Look-ups in named tables: a row name and a column name give one cell, copied from the table.

biz =
,vurezo,kaba,kemev,sudo,tum,veg,depapas,zerekin
gaka,0.602,0.483,0.414,0.747,0.511,0.589,0.548,0.537
bosoze,0.304,0.683,0.579,0.386,0.461,0.657,0.424,0.591
rafi,0.520,0.730,0.441,0.579,0.468,0.417,0.652,0.419
ruvoni,0.341,0.793,0.652,0.269,0.497,0.466,0.320,0.400
senavim,0.467,0.407,0.449,0.682,0.473,0.761,0.595,0.720
mis,0.552,0.630,0.611,0.503,0.572,0.460,0.227,0.314
bir,0.656,0.158,0.493,0.548,0.582,0.417,0.487,0.455
vatelo,0.328,0.291,0.477,0.353,0.435,0.611,0.770,0.770
pafav,0.491,0.713,0.548,0.639,0.502,0.665,0.365,0.557
zor,0.380,0.504,0.619,0.272,0.499,0.511,0.421,0.617
taru,0.324,0.419,0.456,0.502,0.428,0.768,0.657,0.807

vatelo, zerekin -> 0.770
senavim, tum -> 0.473
mis, tum -> 0.572
gaka, zerekin -> 0.537
senavim, sudo -> 0.682
rafi, depapas -> 0.652
mis, kemev -> 0.611
taru, tum -> 0.428
vatelo, depapas -> 0.770
pafav, vurezo -> 0.491
mis, kaba -> 0.630
bosoze, veg -> 0.657
taru, kaba -> 0.419
zor, kemev -> 0.619
zor, zerekin -> 0.617

pegome =
fields: kirut, gapifem, gikel
korore: [6919, 2579, 6598]
vopamot: [9702, 8793, 5334]
dodis: [6189, 6611, 7251]
dukugo: [1212, 5174, 7035]
fola: [9086, 3408, 8474]
dibipiv: [4266, 8892, 8272]
rini: [5979, 7061, 7297]
goli: [6848, 8029, 7168]

What is the gikel of dukugo in pegome? 7035
What is the gapifem of rini in pegome? 7061
What is the gikel of dibipiv in pegome? 8272
What is the gapifem of goli in pegome? 8029
What is the gikel of rini in pegome? 7297
What is the gapifem of fola in pegome? 3408
What is the kirut of fola in pegome? 9086
What is the gikel of korore in pegome? 6598
What is the kirut of goli in pegome? 6848
What is the gapifem of dodis in pegome? 6611
What is the kirut of korore in pegome? 6919
What is the kirut of dodis in pegome? 6189
What is the gikel of fola in pegome? 8474
What is the gapifem of korore in pegome? 2579
What is the kirut of dukugo in pegome? 1212
What is the gapifem of vopamot in pegome? 8793
What is the gapifem of dukugo in pegome? 5174
What is the gapifem of dibipiv in pegome? 8892
What is the gikel of vopamot in pegome? 5334
Which row has the largest gapifem? dibipiv

guti.tsv
	bis	mam	pem
diladuv	112	140	70
pupag	103	56	135
kes	110	110	72
dof	136	84	101
kuz	68	144	207
vikiki	60	95	63
keruzit	114	93	128
luf	68	49	128
vazenod	129	62	78
leti	132	93	149
daposef	95	134	170
fud	104	103	99
divo	72	134	114
von	101	52	64

What is the bis of vazenod in guti?
129
What is the pem of keruzit in guti?
128
What is the mam of diladuv in guti?
140
What is the pem of daposef in guti?
170
What is the bis of keruzit in guti?
114
What is the mam of kes in guti?
110
What is the pem of diladuv in guti?
70
What is the pem of vazenod in guti?
78
What is the pem of kes in guti?
72
What is the mam of dof in guti?
84
What is the pem of luf in guti?
128
What is the mam of leti in guti?
93
What is the mam of von in guti?
52
What is the pem of kuz in guti?
207
What is the bis of kuz in guti?
68
What is the bis of diladuv in guti?
112
What is the mam of fud in guti?
103
What is the bis of dof in guti?
136
What is the mam of pupag in guti?
56

